In the rows, 128 means zero.
The rows of Z fall into 5 groups, which share some directions, and each row is roughly a mix of its group's hidden directions.
Z:
[[106 153 102 100 117 102 107 158 101 110]
 [112 167 162 112 141 168 105 134 145 137]
 [125 114 114 112 103  75 145  96 125 110]
 [102 173 115 146 115 128 158 166 132 131]
 [115 124 172 170 139 150 131 109 137  99]
 [139 146  99  99 170 143 110 137 164 123]
 [150 165 126 160  92 164 116 132 120 122]
 [162 141 163 108 101 161 111 108 137 113]
 [168 147  90 118  92 103 136 120 140 132]
 [148 105 156 140 153 116  87 140 106 158]
 [150 157 127  93 143 164 115 126 163 145]
 [114  91 169 145 116 152 129 136  95 110]
 [154 123 189 110 132 150 111 140 133 137]
 [163 168  85 112 129 127 114 107 143 134]
 [133 123  98 183 144 156 150 123 122 114]
 [158 105 125 100 148 156  96 103 136 154]
 [153 128 152 170 136 151 104  88 134 129]
 [164 134 170 136 150 150 123 152 158 139]
 [120 145  86 120 109  84 141 137 128 160]
 [117  95 123 139 134 100 158 101  91 104]
 [105 162  84 122 110  93 119 131 121 148]
 [111 152  99 107 146 100 148 135 169 146]
 [125 143  70 138 139  89 122 124 137 146]
 [138 117 113  71 154 114 119 158 117 119]
 [145  92 170 130 160 140 150 118 127 103]
 [118  79 124 161 128 132 118 162 119 157]
 [156 111  94 119  84 147 104 134 133 151]
 [127 139 112 100  76 122 121 120 132 170]
 [154 167 164 132 105 129 107 137  99 146]
 [152 117 153 137 176 139 126 171 128 135]
 [140  87 158 132 117  87 136 109 105 112]
 [113 112 148 153 158  88 161 150 141 135]
 [104 114 124 163 135  96 146 164  95 128]
 [134 140 116  98 116 143 149  82 103  95]
 [113 173 106 110 108 118 146 168 142 138]
 [136  95 181 102 126  99 133 123 111 124]
 [137 134 110 173 128 161 156 116 115  93]
 [122  92 144 103 133  96 104 146  99 100]
 [ 94 137 117 114  78 157 147 140 140 140]
 [142 129 145 144  95  92 162 112 100 108]
 [ 94 118 154 103 128 154 138  86 148 113]
 [147 101 185 115 145 101 142 132 133 131]
 [ 88 155 121 132 144  96  88 126 106 124]
 [118 121 146 169 148  93 145 127 122  87]
 [139 156  80 104 154 137 107 107 117 145]
 [111 109 117 103 163 135 106 113  97 166]
 [ 91 147 116  98 135  81 139 147 129 112]
 [150 118 133  99 144 182 125 109 102 138]
 [117 128 162 124  92 170 162 142 120 129]
 [135  91 162 149 166 137 100 127 131 148]
 [117 145 149  77  96 156 133 141 143 122]
 [102 140 159 157 110  88 148 103 115 122]
 [146 136 121 169 143 127 102  81 119 107]
 [122 130 126 196 114 149 140 118 114 122]
 [120 102 157 140 172 114 164 115 146 135]
 [137 114  75 116 121  99  92 128 110 122]
 [167 148 106 140 161 166 128 151 140 132]
 [118 110 123 106 114 137  95 173 149 159]
 [ 91 150 115 170  99 116 151 130 112 117]
 [112 131  97 105 120  80 129 149 103 103]
 [141 112 161 157 112 163 105 157 105 124]
 [160 140 116 173 128 158 112 100 118 146]
 [124 132 170 103 113 114  96 143 149 163]
 [143 132 164 116 181 143 150 141 141 142]
 [ 75 144 153 142 118 144 149 152 150 125]
 [126 144 122  74 128  87 144 118 148 136]
 [167 142 150  95 143 140 146 101  99 143]
 [116 168 141 160 149 156 139 161 147 125]
 [144 136 111 120 118 173  83  99 118 129]
 [108 147 142 104 106 158 128  89 111 161]
 [122 121 158 174 142 124 160 153 138 154]
 [125 141 187 144 116 122 158 118 132 104]
 [124 125 166 165 150 106 150 123 106  97]
 [ 95 134 120 154 124 103 106 144 178 129]
 [118 158 103 112  71 107 129 138 129 136]
 [124 113 158 154 145 177 113 100 142 122]
 [131 140 115 107 146 154 107 169 160 157]
 [112 163 132 103 134 126 135 102 100  82]
 [167 150 123  92 100 146 119 136 129 162]
 [128  79 137 147 113 120 178 125 117 121]
 [114  81 151 137 118  89 140 122 101 114]
 [ 83 139 149 107  95 112 138 158 108 127]
 [154 112 105  99 134 175 123 121 153 151]
 [135 139 132 108  92 147 106 112 159 170]
 [152 131  89  93 166 134 110 139 152 125]
 [131 155 101 107 116  99 135 179 129 145]
 [ 99 111 120 169 126 107 149 140  92 105]
 [161 122  94 122 176 134 115 110 151 116]
 [127 143 155  76 125 126 107 116 161 147]
 [147 150 141 179 120 152 139 137 134 164]
 [113  97 165  98 129 125 115 115  83 127]
 [167 139 107 132 131 142 110  73 137 125]
 [132 124 165 125 132 182  98 107 125 128]
 [144 126 101  92 125 149 106 157 141 168]
 [123  74 101 149 147 109 152 148 126 130]
 [103  69 130 147 138 136 116 149 107 137]
 [128 120 178 158  98 129 114 105 105 139]
 [109 115 132 163 134  74 127 106 132 104]
 [124 125 138  92 139 148 147 176 156 148]
 [129 145 166 155  93  99 137 107 154 127]
 [142 156 143 132 177 129 136 165 154 134]
 [152 111 115  77 107 152 114 113 145 149]
 [128 159 137  97  96 165 136 106 155 122]
 [130 110 113 107 112  75 163 145 139 117]
 [127 132 175  92 119 134 114 133 169 142]
 [116 138 158 132  92  94 127 139  83 134]
 [116 111 122 176 123 165 111 141  96 120]
 [121  86 115 110 165 162 119 140 129 101]
 [139 142 140 104 144 189 120 102 137 131]
 [ 78 154 158 157 139 111 116 122 143 135]
 [103 148  87 137 138 114 126 166 150 155]
 [147  85 154 128 113 153 143 156 112 156]
 [120 146  90 130  84 101 153 140 137 148]
 [118 119 155  90 117 142  94 134  86 139]
 [123 138 108  78 128 128  78 135 143 126]
 [136 125 141  74 108 150 125 119 168 129]
 [122  74 132 160 126 109 121 116  95 117]
 [112 153 166 128 100 143 145 154 150 159]
 [126  71 116 118 132 106 164 143 143 133]
 [126 159 115 159  85 163 138 140 108 135]
 [135 131  79 102 115  90 105 129 113 111]
 [105 156 100 125 164 114 140 125 136  84]
 [107 139 149 156 133 134 153 102 113  80]
 [136  97  95 136 112 133 119 101  83 106]
 [187 126 155 125 111 103 145 122 129 108]
 [164 140 128 161 126 175 139 124 147 152]
 [112 108 142 151 144 136  99 168 151 160]
 [124 181 127 104  94 148 155 124 135 124]
 [ 91 104 125 130 123  80 124 147 107 101]
 [104 147  78  97 102 128 114 116 147 136]
 [149 162 161 128 111 142  82 136 124 147]
 [128  92 107 131 170 100 139 129  98 108]
 [ 99  93 154 130 127 122 173 136 107 105]
 [ 98 137  91 106 102  91 152 139 120 125]
 [ 95 123 123 146 143 156 178 144 124 106]
 [127 110 137 154 173 155 130 154 125  92]
 [114  78 159 141 145  92 134 119 112 129]
 [146 157 103  95 107 151  93 104 124 118]
 [160 150 119  79 144 108 122 158 126 143]
 [116  90 131 151 116 172 118 126  90 130]
 [155 182 120 146 120 158 123 108 112 121]
 [100 117 139  94  98 146 132 103  96 103]
 [ 90 113 127  91 118  98 155 139 156 138]
 [159 138 135 169 125 168 125 104 137 154]
 [ 84 108 147 157 167 129 106 129 132 116]
 [136 131 114 134  99 133 152  98 116  74]
 [142  89 110 154 138 140 174 128 123 101]
 [142 102 118 168 150 105 124 155 122 165]
 [141 123 169 124 124 178  98 123 107 126]
 [148 152 116  82 142 163 139 145 112 148]
 [129 138  91 183 142 146 118 151 131 137]
 [146 105 138 112 165  90 124 129  89 112]
 [138 135 108 169 165 106 155 157 118 120]
 [117 102 119 124 105  97 138 145  97  83]
 [137 127 156 129 145 168 141 173 148 148]
 [115  86 125 136 138 182 139 133 152 124]
 [124 104 165 158  91 141 119 110  97 134]
 [163 151 116 156 152 164 136 106 108 113]
 [137 103 168 172 138 158 114 114 118 124]
 [135  90 126 161 131  80 132 101 122 120]
 [ 96  84 142 159 123 109 148 149 110 118]
 [148 159 101  80 143 141 120 135 154 145]
 [151 138 140  86 137 148 130 110 101 169]
 [120  78 138 148 127 115 122 123  80 143]
 [120 142 106  83 109 139  81 146 125 127]
 [128 108 106 157  90 101  91 119 110 126]
 [101 165 162 109 110 100 150 109 140 121]
 [153 151 111 165 137  94 131 144 148 159]
 [168 150 134 129 125 151 100 134 137 175]
 [170 150 136  88 133 149 105 116 132 155]
 [153  93 154 109  99 106 125 111 111 158]
 [129 148  73 131 151 142 149 157 142 117]
 [119 113 157 151  86 158 112 152 139 106]
 [100 121 157 133  98 114 102 148 110  89]
 [135 176 109 158 110 131 158 110 111 109]
 [125 141  87 113 105 104 108 125 174 130]
 [126 114 159 164  85 120 140 120 101 148]
 [122 173  85 104 125 155 149 129 129 119]
 [100 128  95 117 135  81 134 105 157 140]
 [157 148 114 152 139 157  94  89 127 138]]

Which two rows in each list fit none of the groups? Every other row fits one group, some only roughly. Give them in the order they come.
  * z862: [140 121 161 125 158 158 125 116 164 163]
  * z976: [138 120 126  65 139 153 120 136 102 120]
  * z784: [101 110 112 127 147 105 131 123 102  75]
  * z305: [162 152 131 136 154 160 104 105 161 136]
  * z462: [177 156 117 141 117 125 142  94 156 139]
  * z20: [146 130 109 171 131 146 117  89  93 122]
  * z425: [156 146 128  98 124 141  88  86 132 142]
  * z621: [128 104 159 156 181 140 137 139 114 137]
  * z764: [112 140 139 138 147  96 171 144 166 112]
  * z295: [129 130 129  71 120 141  83 122 117 119]
  * z95: [176 144 128 152 162 164 119 131 117 130]

z976; z764
  * z421: [117 146  89  87 150 153 112 144 137 148]
  * z637: [142 118 185 102 145 154 132 108 141 123]
  * z234: [153 139 132 114 124 138 124 177 161 163]
  * z552: [104 144 117 179 153 114 106 145 128 154]
  * z989: [135  94 115 122  90 110  93 117  94 136]
  * z800: [152 141  82 150 139 105  90 119 117 139]
  * z945: [130 134 164 152  84 111 162 135 128 107]
  * z799: [150 169 111  98 114 155 148 124 154 108]
  * z587: [109 161 115 113 149 117 153 174 152 135]
  * z289: [136 127  90 156 149 167 131 155 153 140]
  * z41: [115  98 152  94 100 136 167 127 127 105]

z989; z289
  * z404: [138  71 147 151 114 131 131  99 108 137]
  * z175: [108 105 113 130 133  99 172  95 126 101]
  * z460: [116  96 148 120  98 122 148 106 102  87]
  * z696: [105 117  89 131 131 118 137 106 103  80]
  * z46: [126 125  87 153 103  76 119 131 131 126]
  * z103: [133 149 135 106  97 172 101 143 145 153]
  * z142: [ 98 122  90 164 145 106 107 127 123  99]
  * z555: [122 112 114 104  98  80 143 130  93 137]
  * z202: [162 148 126  87 112 115  98 101 108 136]
  * z842: [113 126 167 150  85  98 115 107 118 122]

z142; z842
  * z415: [113 121 121  86  92 119 147 165 109 143]
  * z253: [137 178 139 130 102 174 118 129 115 135]
  * z661: [139 167 124 110 171 156 149 134 146 145]
  * z511: [119 101 125 137 154 115 173 113 115  88]
  * z676: [165 116 107 166 162 117 108 144 112 116]
  * z411: [142 160 177 102 128 100 131 108 132 143]
  * z494: [116 116 191 157 133 118 143 132 137 114]
  * z217: [123  89 133 139 153  81 103 111 125 146]
  * z267: [130  83 154 130 145  92 124 121 103 100]
  * z741: [137 150 146 172 123 174 132 118 108 146]
  * z912: [144 128 153 143 138 121 143 144 179 167]

z676; z267
  * z135: [100 132 156 165 105 143 149 104 112 100]
  * z56: [135 100 115 148 150  70 146 117 137 126]
  * z457: [110 105 167 131 101 115 172 135 107 122]
  * z645: [110  95 103 160 124  93 161 125 111 119]
  * z923: [112 142  72 108 139 105 124 116 141 100]
  * z771: [121  93 162 148 100 123 164 140 103 124]
  * z115: [140 109 107 123  90 118 153 111 100  89]
  * z263: [145 135  90 116 156  90 140 135 132  91]
  * z324: [138 159 128 112 125 177  87 127 116 112]
  * z153: [141 152 121 115 175 109 105 114 167 134]
  * z384: [113 122 144 131 112 169 146  99  83 118]
  * z755: [179 132 141 105 124 135 122 141 148 170]

z457; z771
  * z725: [101 132 104 113  98 102 127 151 109 170]
  * z663: [128 141  84 143 140 116 143 166 165 118]
  * z811: [159 109 112 142 124 188 122 115 136 139]
  * z610: [151 120  91 110 134 126 127 164 147 170]
  * z891: [162 152 144 117 132 162 119 112 175 125]
  * z600: [ 89  81 142 117 151 141 102 135 114 121]
  * z317: [136 115 188 137 135 159 123 132 143 150]
  * z666: [143 130 125 119 145 156 125 191 126 149]
  * z765: [116 159 152 125 117 169 141  82 132 122]
  * z163: [110  77 145 166 140 147 103 132 131 126]
  * z34: [104 123 122 138  88 107 160 142  87 120]

z663; z610
  * z463: [119 118 133 170 124 119 184 120 124 104]
  * z390: [107 142 132 151 128 106 175 107 117  93]
  * z199: [ 88 122  84 169 136 128 130 131 121 109]
  * z982: [120 156 152 133 108 129  99 142 160 171]
  * z236: [137 138 127 135  97 169 133 110  95  91]
  * z131: [160 136 103 108  87 158  97 115 133 135]
  * z64: [124 123 134 160 127  90 178 154 122 132]
  * z917: [139 130 173 116  84 100 140 116 137 147]
  * z894: [140 116 168 133 166 146  98 105 147 145]
  * z936: [125 166 108  91 112 119 125  87 148 140]
  * z577: [125 101 102 115 102  83 119 161 111 122]
  * z254: [153 169 121 132 152 145 126 100 167 113]
  * z893: [103 117 135 103 134  85 141 166 157 129]
  * z670: [166 115 132 141 175 159 141 109 114 118]
  * z94: [140 180 109 102  99 118 124 150 147 139]

z917; z254
  * z635: [139 157 154 137 141 160 111 131 167 161]
  * z412: [130 114 171 144 123 130  92 166 130 155]
  * z682: [120 178 125 140 154  95 117 146 114 104]
  * z381: [ 93 113 117  86  94 131 102 134 124 151]
  * z54: [135 122 119  91 118 167 118 110 109  85]
  * z37: [120 154  90 129 103 161 142 108 162 139]
  * z812: [112 108 176 155 152 127 153 142 126 102]
  * z541: [128 108 138 123  81  78 132 121 128 106]
  * z220: [118 162 142 151 116  98 147 167 157 117]
  * z226: [111 166 120 110  85 103 130 129 105 103]

z381; z812
  * z702: [ 80  89 125 152 133 128 121  97 114 119]
  * z760: [151 164 162  92 143 115 112 147 142 145]
  * z389: [ 86 114  88 164 143 137 125 139 128 107]
  * z410: [109  94 131 117 112  86 126 138  83 123]
  * z822: [139 168  84 123 147 143 107 110 147 146]
  * z700: [132 108 193 128 107 125 128 133 124 152]
  * z652: [133  91 154 162 135 121 149 144 119 169]
  * z413: [139 169 127 118 113 179 116 157 119 124]
  * z636: [150 124 158 131 187 122 141 108 126 143]
  * z580: [163 142 116 115 164 148 116 122 162 161]
  * z857: [134 123  74  90 131  99 149 135 132 131]

z652; z580
  * z647: [144 172  99  98 121  97 141 135 154 126]
  * z749: [145 100 165 143 168 102 151 123 114 134]
  * z290: [106 141  80 137  91 108 155 138 130 122]
  * z162: [133 169 127  88 105 162 106 114 129 121]
  * z780: [102  89 124  99 145 116 107 131  86 117]
  * z588: [146 127 107 151 178 139  93 138 152 121]
  * z683: [129  94 124 118 147 118 147 122  98  76]
  * z698: [152 186 124 101 127 140 107 151 127 135]
  * z734: [113 109 131 163 124  90 124 177 129 136]
  * z503: [113 127 137 160 111  88 156 123 113  89]
  * z790: [138 134 185 155 153 146 144 129 111 117]
  * z9: [112 162  68 111 115 117 126 132 133 136]

z780; z588
  * z823: [140 135 151  67 122 137 104 148 115 135]
  * z294: [140 146 137 188 152 137 129 105 114 144]
  * z825: [155 149 105 149  92 163 120 104 105 129]
  * z861: [123 106 140 129  97 151 153 109  99  86]
  * z166: [152 141 148 115 156 144  90 156 159 144]
  * z837: [162 127 180 112 143 135 159 110 126 118]
  * z796: [118 115 169 118 121 177 122 163 124 136]
  * z222: [122 119  91 120 124 121 130 128  84  81]
  * z24: [ 94 101 120 113 102  95 109 122  90 129]
  * z553: [132 113 171 129 131  81 144 137 142 158]
  * z36: [115 116 144 132  99  82 136 123 127  81]

z166; z36
  * z567: [160 107 146 128 165 170 133 137 105 113]
  * z679: [128 133 153 155 136 170 114 146 148 169]
  * z622: [104 115 116 147  99  86 142 104  96 119]
  * z190: [146 116 117 181 141 127 141  94  99 124]
  * z802: [109  91  79 160 132 127 134 144 121 110]
  * z231: [136 141  96 103 144  74 127 101 135 123]
  * z604: [126 107 121 137 120 164 176 110 101 107]
  * z113: [145  96 131 158 108 107 125 100  90 106]
  * z820: [140 119 171 160 124 135 116 163 153 153]
  * z937: [129  81 134 115 115 103 125 106 102  91]

z604; z937
  * z161: [101 122 140  93  96 147 124 173 117 134]
  * z219: [150 163  78 145 161 137 136 132 135 134]
  * z258: [ 98  91 136 162 148 160 116 139 152 128]
  * z355: [132 175 111 111 114 179 135 130 137 119]
  * z237: [147 174 166 113 103 124 109 119 133 151]
  * z93: [125 129  98 185 127 130 126 129  97 154]
  * z810: [154 135 156 106 161 113 139 155 162 149]
  * z84: [101 119 138 114  68 117 128 113 101 132]
  * z909: [157 144 172 118 137 171 146 138 129 145]
  * z121: [195 147 124 137 130 134 120 111 145 117]
  * z535: [128 158  83 118  95 127 122 103 134 158]
  * z276: [126 103 101 136 121 116 132  90 117  78]
  * z557: [138 149 103 103  72 119 146 112 114 136]
  * z284: [103 110 129 171 154 134 164 146 153 121]

z93; z535
